In the data rows, the value 128 means zero.
Every row has a hidden score. In each pair, how much higher is the second row's than the first's? 7 means about the same, 15 much higher and 0 much lower.
[169 115  96 169  80 157  92 141]
[ 89  44 102  87 115 225  87 241] >> 1
[108  57 101 130  65 184 107 184]
[125 163 205 128  97 149 152  30] >> 15
[116 122 145  81 176 108 109 165]
[ 80 154 165 108 134 129 165  88] >> 13
[215 133  43 202  96 109  94 157]
[ 32  84 210  50 144 200 105 175] >> 4
[127 131 159 117 178 151 102 144]
[122  64 106 113 115 140  95 182] >> 1
[184 176 118 170 137  93 124  90]
[ 73 106 168  72 167 122 133 131] >> 1
[136 185 168 123 156 133 130  95]
[112 154 149 126 127  55 171  41] >> 4
[119 115  85 140  89  58 162  99]
[149 178 170 148 165  77 146  67] >> 13
[ 96  87 115 106 125 152 106 173]
[102  82 128  90 164 141 106 185] >> 6
[209 173 155 184 123 174  81 106]
[165 176 118 171 146 110 142 105] >> 6
[156 164 118 139 138 108 146 108]
[126  87  56 148  93 120 139 162] >> 1
[ 39 116 193  79 130 127 137 100]
[ 53 110 150  67 148 132 147 153] >> 6
[135 141 117 121 195  71 128 127]
[132 126 128 136 106 151 129 133] >> 9
[ 84 152 163 104 156 144 126 132]
[176 152 154 140 138 170  80 137] >> 8
[165 146 151 159 104 159 112  96]
[125 107  90 142  81 133 130 126] >> 3
[144 157 128 129 162  48 146  97]
[134 135 105 142  94  89 169  86] >> 8
[150 118  79 149 121 119 159 146]
[ 80 138 153 113 129 127 165 104] >> 8
[ 93 160 221  85 199 164 126 108]
[135  73  41 150 108  96 109 192] >> 0
[ 88 146 179 106 146 123 130  87]
[138 168 174 152 115 169 104  83] >> 11
[173 132  90 150 130  86 134 114]
[161 165 142 154 158 157 111 142] >> 11
[154 176 149 143 158 147  77 122]
[101  67  84 109  93 155 129 195] >> 0
[126  99 104 133 117 131 138 152]
[152 141 117 110 203  54 138 126] >> 7
[108 105 118 108  98 186  94 172]
[136 131 151 126 164 180  88 156] >> 10
[ 91  56  72  65 145  67 139 213]
[103 103 110  99 157  83 162 137] >> 14
[137 113 102 168  43 132 149  97]
[131 127 122 134 127 123 121 130] >> 6
[ 99 142 122 105 168  56 187 102]
[152 173 142 137 205 107 128 111] >> 10
[110 143 182 119 149 203 100 128]
[ 81  98 130 100 101 126 129 138] >> 1
[158 172 172 148 116 151 136  70]
[125 122 166 104 155 172  97 162] >> 1
[137  98 107 102 154  93 122 154]
[120 102 151 146  36 196 116 101] >> 12
[141 165 158 133 177 157  93 141]
[166 177 136 170 129 132 117 110] >> 9
[150 107  75 140 149  81 135 153]
[ 88  83 111 101 108 149 137 164] >> 6
[ 20  92 139  65 100  93 212  92]
[215 180 100 162 225  50 104 130] >> 11
[107 167 173 129 112 176 120  97]
[132 102  71 136 114  79 143 154] >> 0
[135 149 112 108 244  56 131 165]
[103 143 200 137  80 210  97  87] >> 12
[163 106  44 143 164  72 138 169]
[108 122 155 104 151 124 119 122] >> 9
[157 182 189 126 196 103 125  68]
[199 169 138 162 133 141 114 114] >> 7
[102 125 167 104 136 126 149  98]
[123 192 217 130 158 157 148  55] >> 14
[159 161 115 143 143 111 142  96]
[202 213 156 180 129 124 133  31] >> 13
[140 147 138 138 117 110 155  85]
[100 160 203  98 152 143 113  82] >> 7
[126 143 139 143 109 158 126 118]
[ 79  61 106 108  79 183 121 178] >> 1
[141  85  55 123 126  81 129 190]
[142 159 150 148 143 124 128  87] >> 15
[ 70 106 170 106  91 187 144 113]
[225 189 161 150 228  97  80 122] >> 10
[133 104 115 121  92 151  97 156]
[135 123 104 143 145 118 111 151] >> 8
[ 86 100 142  85 133 165 115 159]
[113 128 146 144  50 128 162  59] >> 11
[104 112 118 109 125 110 136 131]
[120  83  77 115 114 103 126 169] >> 4
[104 129 136 115 121 147 153 113]
[176 142  86 160 177  86 115 166] >> 5
[ 82 113 183  95 151 164 134 127]
[109 146 148 107 178 114 141 123] >> 8
[140  74  36 130  92 106 140 178]
[153 111  62 160 118  98 148 150] >> 11
[ 70  90 128  74 137 141 138 176]
[ 62 123 216  70 128 198 112 128] >> 11
[149 120 106 157  91 177  98 168]
[ 87  99 136 104 113 145 148 136] >> 5
[163  81  68 156  75 158  85 177]
[110 164 207 138 121 182 115  81] >> 15
[156 143  90 144 160  81 137 149]
[ 87 109 116 104 152 106 147 158] >> 5
[148 174 157 134 121  70 169  38]
[231 139  58 167 174  82  93 182] >> 2
[ 49  98 127  71 130  58 187  92]
[141  87  92 114 133 133 127 194] >> 7
[132 171 165 126 150 153 118 106]
[145 124  59 144 143  30 163 136] >> 1
[ 81  97 131 112  91 163 131 143]
[150 130 118 127 162 137 109 178] >> 8
[163 107  49 169 113  97 132 150]
[ 96 112  97 115 121 104 145 134] >> 6
[156 144 111 145 132  81 131 112]
[169 211 181 143 201 168  98 124] >> 14
[ 39 114 172  73 145 100 168  94]
[178 150  95 166 134  99 122 126] >> 10
[138 151 154 127 198 128 108 131]
[178 147 144 148 167 149  75 141] >> 7
[143 176 129 157 193  75 152  88]
[ 42  93 159  61 140 130 143 133] >> 0
[128 122 206 107 136 186  77 143]
[213 232 183 177 183 140 116  75] >> 15
[111 101 174 133  74 189  91 136]
[194 154 106 185 146 183  76 175] >> 11
[ 84 121 117 104 141 106 161 136]
[197 177 122 150 168  54 145  81] >> 11
[113  98 123  99 125 158 113 171]
[201 186 130 184  97 112 153  59] >> 15
[127 166 152 139 150 194 151 130]
[148 121 107  93 193  80 115 162] >> 0
[ 89 104  76 107 147  58 175 152]
[109 128 178 123 113 148 129  89] >> 12
[102  94 151 132  33 215 112 105]
[152 150 139 136 130 141 102 113] >> 8
[183 165  80 196  63 107 193  79]
[ 64  92 100  99  87  87 170 115] >> 0
[133 143 128 142 157 120 120 125]
[ 89  83  97 132  51 134 144 131] >> 3
[111  83 102 138  56 164 120 149]
[ 91  99 132 111  50 126 134 102] >> 7
[120 213 219 109 233  64 136  50]
[ 55  32  96  55  84 142 145 183] >> 0
[121  80 111 111 106 158  86 185]
[119 120  67 147 110  76 170 118] >> 11
[ 80  76 133  68 130 113 136 155]
[ 93 147 158 118 131 143 141 113] >> 14
[200 141  93 179 129 111 117 146]
[ 50 110 161  82 109 124 163 101] >> 4
[ 98 157 121 139 115  44 168  44]
[105 109 141 134  86 146 130 120] >> 6
[111 132 131 133  72 167 132 116]
[ 82  94 138  90 129 144 152 119] >> 4
[132 150 100 139 160  62 162 126]
[131 110  76 142  89 134 147 142] >> 6
[117 120 126 121 140 157  98 149]
[ 43  93 153  85  62 164 138 110] >> 5
[117  85  44 114 124  72 164 172]
[148 140 105 127 132 113 114 159] >> 11
[125 126 102 152  55  96 189  87]
[182 161 103 168 147  89 111 121] >> 7
[125  90 121  81 171 103 119 186]
[107 110  95 117 109  86 156 128] >> 10
[159 176 165 145 141 115 155  59]
[ 81 115 172 106  99 174 146 119] >> 3
[ 93  81  96 112  63  93 165 111]
[106 121 130  82 174  70 143 141] >> 8
[154 137  70 165  61  68 167  68]
[ 86 120 133  95 164  79 148 120] >> 4
[132 143 108 124 101  89 159  87]
[132 120  89 148  93 103 134 132] >> 5
[ 98 121 142 105 136  93 150 100]
[138 126 111 135 135 121 140 124] >> 9
[101 120 149 126  90 114 136  85]
[109 101 101 127 121  99 142 144] >> 5
[142 113 120 150  69 108 127  90]
[165 130  40 161 120  85 141 155] >> 7
[162 115  93 140 142  68 137 144]
[149 132 101 140 118 111 140 120] >> 10
[151 135 159 169  47 205  70  94]
[155 157 119 163 130 170 139 128] >> 9
[118 114 131 141  75 165 132 126]
[152 128  90 141 136 105 133 144] >> 6
[162 162 134 153 141  89 145  81]
[ 91  75 147  67 162 128 100 174] >> 0
[191 187 170 188 142 174  76  99]
[161  97  44 151  93 110 119 180] >> 0
[139 150 126 163  94  86 166  58]
[121 191 201 116 213  98 140  79] >> 9
[131 143 127 139 120 141 137 108]
[215 177 180 202  71 233  61  97] >> 12
[167  97  72 118 158 104  91 203]
[ 81 122 146 112  91 162 125 110] >> 12
[136 124 164  91 182 159 100 158]
[166 122 104 132 147 161  99 189] >> 7
[102 104 157  65 163 178  96 189]
[159 173 140 150 185 163 122 143] >> 15
[164  80  47 133 114 120 112 204]
[160 167 173 162 128 125 104  75] >> 15
[164 139 101 186 109 194  91 147]
[163 169 111 142 184  66 155 110] >> 6
[122 126 187  91 201 218  50 208]
[ 87 111 105 109 133  92 185 125] >> 6
[ 73 112 172  91 147 138 120 118]
[119 168 198 144 105 178 107  70] >> 13
[ 99  78  74 117  74 134 163 163]
[129  92  92 152  35 155 123 126] >> 9
[165 148 121 132 130 108 167 107]
[145 164 122 144 133 150 124 132] >> 8
[148 138 150 121 166  92 128 116]
[ 53  79 124 101  25 139 164  97] >> 4
[141 130 152 132 143 171  85 152]
[ 81 108 128 104  70  67 187  70] >> 4
[138  94  93 137  98 230  57 220]
[ 91 141 142 103 120  60 202  51] >> 10
[161 145 111 142 154  76 130 114]
[ 81  93 130 117  71 128 137 100] >> 5
[113  90 107 140  63 182 114 163]
[128  70  57 107 141  36 155 154] >> 2
[125 146 146 143 143 127 153 101]
[ 49  97 163  87 118 139 133 117] >> 2
[123 132 107 100 158  56 171 106]
[187 186 151 163 146 128  87 106] >> 12
[ 73  98 194  52 166 153 124 162]
[ 99  39  49 105 113 125 140 211] >> 3
[171 126  87 161  98 133 129 131]
[ 62  49  66  80  88  65 163 162] >> 0
[105 113 135 128  93  96 157  79]
[ 91  78  69 107  86 121 148 157] >> 3
[156 190 197 135 147 126 143  50]
[168 163 157 188  59 184 130  80] >> 7
[115  58  74 103 106 194 104 236]
[104  73  33 125  78  86 170 143] >> 7
[102 133 119 119 148  94 159 115]
[103 138 179 118 123 144 128  79] >> 9
[186 132 106 174 141 143 105 153]
[155 162 121 168  82  80 182  34] >> 10
[ 95  89 102  97 146 147 124 180]
[ 87  86 127  95 112 151 129 165] >> 7
[111  48  53 125  65 134 140 190]
[ 65 144 195  85 164 119 141 111] >> 13
[181 102  24 191  85 127  92 187]
[115 170 148 104 147  74 180  77] >> 12
[148  63  39 101 106 138 119 225]
[144 112 141 156  88 203  87 138] >> 15
[124 149 184 149  99 210 101 104]
[166 102  76 178  76 181  97 179] >> 2
[156 105  62 165  96 126 135 168]
[121 190 204 134 182 138 116  89] >> 13
[193 135  72 179 125 114 108 140]
[ 80 106 125 114 129 112 143 131] >> 4
[125 126 132 144  62 154 123 103]
[155  98  69 149  84 186  77 188] >> 4
[139 108 122 124 112 140  82 171]
[136 129  98 116 186  16 172 117] >> 8
[151 127 148 109 135 176  79 156]
[ 80  74 108 116   0 198 139 138] >> 5
[174 123 100 151 141  86 119 135]
[120 142 169 110 150 144 112 116] >> 9
[204 205 213 194 138 188  45  81]
[ 94 105 141  99 111 160 119 161] >> 0
[121 120 123 156  80 153 136 105]
[148 167 154 160 122  59 137  55] >> 8
[ 62  99 187  54 156 118 137 134]
[133 164 192 126 138 142 128  67] >> 15
[ 84  69 139  72 109 144 116 171]
[123 137  90 125 163  69 158 133] >> 12
[104 145 184 118 122 150 129  68]
[ 85 142 175  88 187  77 177  98] >> 5
[179 138 109 132 181 129  76 191]
[154 131 110 162  84 170 127 118] >> 11
[ 48  96 148  80 109 102 168  90]
[158 158 127 151 182  99 159 102] >> 13
[125 143 182 118 138 205  82 148]
[ 93 124 161  87 161 159  86 161] >> 3
[121 101  91 132  67 115 135 118]
[ 41  87 147  75  91 120 171  93] >> 6
[157 164 147 165  84 145 116  79]
[153 146 120 164 113 160 117 125] >> 6
[ 70 117 149 105 126 126 150 104]
[132 159 116 138 148 135 105 140] >> 9
[172 131  83 192  55 117 120  97]
[184 193 169 163 132 111 151  54] >> 12
[131 152 156 123 175  91 153  89]
[139 155 156 139 102 157 142  86] >> 9
[102 141 186  99 148 108 135  87]
[190 179 124 158 194 136 105 125] >> 11
[ 81 109 127 101 100  83 205  75]
[131 126 108 147 141 119 119 137] >> 7
[125  79  91 122 115 128 125 156]
[ 77 123 143 111 103 116 174  93] >> 11
[114 131 130 141 139 130 117 137]
[ 85  77 117 101 121 134 140 148] >> 3
[140  99  55 164  55 113 139 137]
[158 169 139 141 178 154  94 140] >> 12
[125 152 167  92 214 120 126 137]
[169 145 147 169  86 245  35 146] >> 9
[ 62  91 113 110  77 129 159 130]
[125 124 115 144  77  97 186  80] >> 11
[141 108 116 147  82 178  92 166]
[168 173 162 148 143 118 130  79] >> 12
[139 114  72 175  62  80 147  82]
[136 184 174 130 172 120 145  88] >> 12
[ 58  69 165  43 137 142 133 169]
[103 120 139 109 143 149 109 158] >> 11
[214 194  99 182 168  77 139  89]
[111  64  78  71 135  97 152 179] >> 0
[248 202 131 225 106 173  81  87]
[246 218  99 191 180  34 164  69] >> 5
[145 137 115 151 106 142 117 132]
[176 207 151 163 163 112 115  80] >> 12
[103 105  78 125  86 103 151 131]
[206 126  37 174 148  92 126 185] >> 9
[113 147 136 128 139 103 145 104]
[172 143 111 143 175 121  99 171] >> 6
[192 149 130 157 160 107  98 127]
[129 116 109 148  65 203 107 148] >> 7
[ 95  99 168 122  80 228 101 132]
[146 130 156 138  97 139 126  90] >> 8
[ 80 122 185  86 163 150 132 141]
[ 63  24  83  74  72 112 166 192] >> 0
[109 125 139 130 109 113 162  86]
[185 161 129 164 139 135  90 116] >> 9
